Each row is where one point has got to under a steady rotation. How many steps took it there?
The counts run from 0 to 354.
[  7  28  21  16 -12 -26  12  -6  10 -16  23   4 -14 -15   5 -13  11 -17
   4   9  32 -14  40   0   6  16  -3   9 -34 -35   9   2 -36   0  -6 -12
  12 -25 -14   5  16  12  14   2  12 -10 -21 -21   5  18  -3   8 -13 -18
   6  24   1] : 139
[  5  12 -26  12  -8 -18 -14 -21  11  -8  18  12 -13  -2   2   3 -38 -12
 -44 -17  19   2 -17  34   2  19  16  27   4   0 -22  14  14  -1  -4 -18
   3   6 -15 -24 -15   3 -18  14 -18 -12   5 -16 -27  45   6  11  -3  10
 -15   5   8] : 297
[ -4  27  18  33  24  18  18 -10   0   4  14   5  -2 -10   4  12  -3  -7
 -32   9   5 -31 -14  18   7  -2 -10  12  17  15  -5   3   7  11  34 -31
 -15  -5 -20  11   8  19 -32 -15  -4   7  27   5 -13  38  27  21  32 -10
  16   6 -13] : 330
[-17  23 -12  18  22   6 -10  19 -19   3   6  34   0   6  -6 -30 -23 -22
 -12  21  -6   4   4  25  31 -27  28  -9 -10   3 -21   6 -12 -20  19 -19
 -36 -20  16  12  13  -4  12   9 -16 -16  -9 -13 -14  11  17   3  -2  28
   8   3  13] : 110
[ 11  17   0  13  -6 -13  34 -14  41  -7  23   9   3 -10   6 -13   4   6
  -5  -5  16 -43  43  -3  12  11 -21   0  -2 -27 -14 -26 -10 -23   8 -27
  16  16 -21  16  15 -17 -12 -21  17 -25  14 -10 -23   4  -5   3 -19   4
  21   4  22] : 202
[ -5   5   5  -5   3 -27  -2  -3  -6  -8   9  25  25  -4 -34 -18  -3  10
  15   3  18 -21  29   7  15  -9  -5  -8 -20 -20 -39   9 -29 -21   4 -12
   4  -7   1  11  22  -8  20  -2   0 -51 -29 -15  -3  -6  -3 -12 -27  15
   6   7  24] : 125
[  1  14 -24  31 -26   3 -16  30  19 -10   4  43  -8  15   8 -37 -19   1
  -2   7   0 -11  11  -1  -5 -24   2 -24 -12 -21 -18   5 -23 -25  28 -22
   3  -2  16 -12   4 -12 -18  15   7  -5 -11 -11  -6  30  -5  10   4  15
 -23 -10  28] : 208
[-28  27 -18  29  10  -9   3  18 -36   7  26  -1  15 -26  -3 -17  -9 -35
 -16  28 -27  -3  -3  26   4   1   6   4  -4  -8 -19   3  22   7   4   8
 -37 -14  11  -6  -9  -2  13  21 -10 -11  -4   2 -15  -6  35 -21   6  27
 -15   5 -11] : 260
[-17  25 -26  49  -5  -6  -3  14  -2   0  12  16 -14 -15  14  -7 -10 -20
 -29  20 -21  -4   8   2  -5  -1  11  10  -9 -11  -8   2  27  -8  -4 -16
 -31 -28   1 -27  -6  -9  20  27  -1   1  -7   0  -5   8  35 -17  -2  30
 -24  19 -22] : 33
[ -4  27  30  32   7   7  19   5 -33  12  -5  21  -2 -18 -23   7  28 -26
 -10  20  11  -7  15   8  12  -7  -2   9  -9 -14  -4  -2 -24   2  19 -19
 -18 -35   2  14  28  15   9 -11  -1  -4  -9 -22  14  15   4   4  32 -19
  14  26 -23] : 254
[-23  17 -13  -1 -16  -2   3  21 -11 -12  24 -13  20 -15 -24 -25   0 -33
  11  15  -7  -2  13  24 -14   9 -25  21 -14  12 -28   3  17   5   3  21
 -12   6  -6  -2  -6 -14   1  19 -23 -27  -9  15 -25  16 -19 -18   5  26
 -31 -11  36] : 161
[ 12  27  -3  15 -15  26   5  12  -7  -7  -4  34  -4  31 -12   0  18 -17
  -5   3  -4  -8  10  -1 -20 -19 -16   1   3   3 -25   2 -24 -14  36  -8
 -15 -33  10  -3   9   4 -17   7 -11  20 -13  -5   2  45 -18  11  30 -10
 -22  12   8] : 320
[  1 -19   9  28 -21 -14   4 -15  26 -12  12   4  16 -16 -17  17  -7  27
 -19 -17  13 -44   8  -3 -10  22 -29  18   8 -17 -26   0  -1  -6  11 -37
  15  18 -40 -13  12   4 -19 -16  18 -25  -7 -16  -5  25  -3  16  -8   0
  -2   1   0] : 53
[ -6  27 -29  24 -18   0  -1  -9 -13  12  16   2   9 -27   1   0   8 -26
  -9   2 -26  -4 -16  28 -12  -1 -24  -2   9   3 -17   0  10  23  19   5
 -10  10  14 -18  -4  -8 -34  -4 -18 -18   5  22 -21  22  20  -4  46 -18
 -32 -12  17] : 81
[  8  14  -2  34 -26 -15  -9 -19 -25   3   4  47  18  -8 -28  12  11  -2
 -26  -7 -27  -4   6   9  -3  -5  17   8   3 -16 -29  -3 -20  10 -10 -44
  -9  -7  14  -7  16 -18   5   9   3 -27 -21 -35  11  16  14   7   3 -13
   0  11  -5] : 43
[ -8  19   6  -8  21   2   3   7 -29  -1  21  25  24   9 -25 -18  -7 -20
   0  21 -10 -14   8  30  32 -17  13  -6   6  13 -45  -7 -13  -3  24   0
 -36  -3  12  29  11   1  -4  -4 -25 -31 -15 -14 -20  19  10   6  -3   9
  11  -1  19] : 337
[-17  15 -10  44 -35 -22  -3   7  12  -4  12  15  12 -35   9 -14  -4  18
   2  10  -2 -28  17 -13 -32  -6 -34 -18 -12 -36  -3  10  -1   3  11 -29
  12  -3  -3 -24  10 -15  -4  10  27 -20  -9  16  12  -5  20 -17  10   5
 -27  -3   9] : 130
[  5  14 -14  15  20  -2  24  12   5   2  34  14  26  -7   6 -22 -26   6
 -33   8  13 -33   3  11 -16  -4 -20 -14  24 -19 -43  -3  12 -22  14 -20
   1  10   6   1 -15  -1 -30   5  12   5  29 -16 -11  -2   1 -11  -7  33
   6   8  14] : 347
[ -1  -4  -6  51 -15   2   8  16  25  -1   3   9  -2 -21   2  -3 -10  14
 -40  -7  16 -25  -1  -5  -9  16 -15  12   0 -32  -7  -1  -3 -24  10 -40
  15   9 -27 -20   7   5 -21   3  26   3  15 -25   2  21  -6  11   3  17
  -7   8  -9] : 281
[ -5  14  -8  -4 -23   4 -10  16 -34 -11  16  18  22  -3 -42 -16   0 -29
  -7   6  -6  16  -4  29 -20  -6 -12  18  -5   8 -41  12   1   1   8   3
  -6  -1  10  -9  -3  -5  -8  21 -25 -20 -10 -10 -10  37 -26 -10  13  15
 -32  -7  31] : 159
[  1   8  -6  10   6 -23  -1  12  26 -22  30   7  -7  -2   7 -28 -42  -1
 -24   6  41 -22   6   4 -14  10  -9   8 -13 -22 -13  20  -4 -24   5 -21
  11  -7 -20 -13 -17  17  -1  24  11   3  -4 -16  -6  22  -9   1 -27  31
 -14  16  10] : 135
[ -9   0  19  24   6   1  10  28   7   2   6  23  13 -14 -15 -26   9  13
  16  12  19 -26  27  -3  26 -13 -11 -21 -17 -35 -16  -9 -45 -22  34 -17
   3  -1   1  17  28   7  -2 -20  15 -26 -17 -17   2   3 -10   9   5   5
   7  -2  11] : 353
[  2   7  -7 -12   5  10  16  -8  29 -18  12 -11  -3  11 -13   2  -7  -7
   2   7  33 -40  13   5  -3  17 -37  24   0  16 -30   3  15 -20  25   4
   7  -4 -34  -8  -7  11 -11 -10 -24 -19  -7   9 -33  38 -10  -4  -5  18
 -18   6  14] : 313
[ 17  30 -14  -8  -3 -17 -20 -22 -16  -7  16  35  -7  14   0 -17 -18 -27
  -4  -3  21  12   6  32   5 -13  20 -10  -5  -8 -28  23 -34   3   8  -4
  -5 -25  22  -8  -7   4  -5  12 -18 -16 -26 -17 -11  30   3   1   1 -20
 -10  13  21] : 222
[-18  19  -9  53 -43 -15 -15  -5  17   1   6   4 -24 -35  14  -3   4 -17
  -3   3 -14  -5  11  12  13   6  -3  13 -27 -19  23  -3  -8  17   0 -19
  -1   4 -12 -20  18 -10  -4  -2   8 -27  -9  10 -13  24  25  13  19 -20
 -21  -6   0] : 292
[-29  29  -7  20  20  -6   0  13  -6  -1  17   9   3 -20   5 -27 -19 -16
   4  23  -5 -11  12  26  37 -22  18  -4 -16   7  -1  -4   2  -6  15 -18
 -33  -6   5  18  20 -11  12  -1 -12 -38   3  10 -21  -2  39  -4  -4  30
  17  -5  19] : 112
[-14  10  -3  38 -23  11   1   4  -5   9  -4  34  23 -17 -18  -2  11  11
  -6   1 -35 -12   1  11  22 -19  -1   2   0  -2 -21 -22  -9   1  24 -39
 -13  23   5   8  31 -24 -14 -10   0 -36  10  -8 -11  16  15  13  24   4
   3 -17  18] : 192
[-13  -5   2  21  -1   6  21  -4   2   1   0 -18   8 -26 -36  20  25  -7
   3   2  16 -32  12  -5  -4  28 -49  29  -1  -3 -26   3  10  -8  24  10
   5  -2 -34 -15  10  17  -6 -26  -9 -21 -10   8 -11  16 -10 -15  21   5
 -24   8 -18] : 165
[ 15  29   5   8 -23  -7  -1 -21 -36   4   6  23  21 -20 -33  12  24 -25
 -20 -12  -1  13   5  21 -25   9 -17  13   5 -11 -29   6 -15  19  -9 -10
   9 -11  10  -6   3  -7 -11   5 -13 -15  -9 -19  -1  23 -18  -7  34 -32
 -15  12   1] : 156
[ -4  27  16  36  26  25  33   1  13   8  -9   7  -8 -11  13  -5  -3  -5
 -25  10  27 -30  11   0  14  -5 -14  10   0  -2   5  -6  -3 -20  33 -36
   0 -16 -22  10  18  12 -20 -17   7   6  24  -4 -13  16  13   9  17   9
  25  17  -7] : 103
[  5  19   3  -4   2  12  23  -8  38 -20  12 -13  -1   5  -9   4   4 -13
  -2   4  33 -41  20  -1  -8  13 -40  23  -5  12 -13   1  14 -17  24  -1
  15  -2 -42   5   4   9 -20 -15 -15 -12   8  13 -29  38 -17   2  -4  13
   4   8  20] : 314
[-18  30 -14  14   8   4  15   9   4  -6  22 -11 -21   4  15 -17  10 -39
  12  40 -14 -28  24   8  11  -8  -3   8  -9  11   0  -6  14   0  27  28
 -33 -27  -5   8  -3   6   8   1 -21  -5 -21  26 -26  22  31   0   7  10
 -20   9  -4] : 325
[-15  12 -20  36   2   6  19   0  -8  20  -9   8  14 -29 -20   9  11  -3
 -16  -1   4 -17  -6  -5 -29   5 -39  11   3 -16 -27  15  22 -17  10 -12
   3 -15  -4 -36  -1   2  -8  -5  -5 -12   4  13   4 -16   6 -36  37  20
 -31  14 -20] : 18
[-13  23 -20  20  -5  32  10  39  -5   4   0  22  12   6  -6 -27   7 -13
   2  15  -8 -10   1   2 -21 -34 -24 -12   0   4 -26  -2   2 -26  36  -1
 -20  -9  20  -1  -2 -13 -19   5 -13   7   5   9  -4  15 -10 -11  33  30
 -22  -8  29] : 95
[ 22  50  -2  19 -14 -15   7 -30  11   1  16  26 -16  -5  33  -4 -11 -17
 -29  -7  21  -2   8  23 -12 -10   3 -11   3 -23   6   6 -24  16   6 -28
  13 -20   8  -5  -3  -3 -22   6   3   8   8 -11  -6  26  14  11  14 -33
   0  16  16] : 219
[-11  13 -31  22  -4 -27  -4  -1  40 -11  22   3 -27  -4  29 -27 -17 -17
  17  17  15 -27  29   2  21   6   2 -12 -23 -17  -4  10  -7 -13  22  15
  -1 -16  -5 -12  -4   9   3   1   4 -21 -28  20 -29   8  27  -2 -12   7
 -25   8   2] : 212
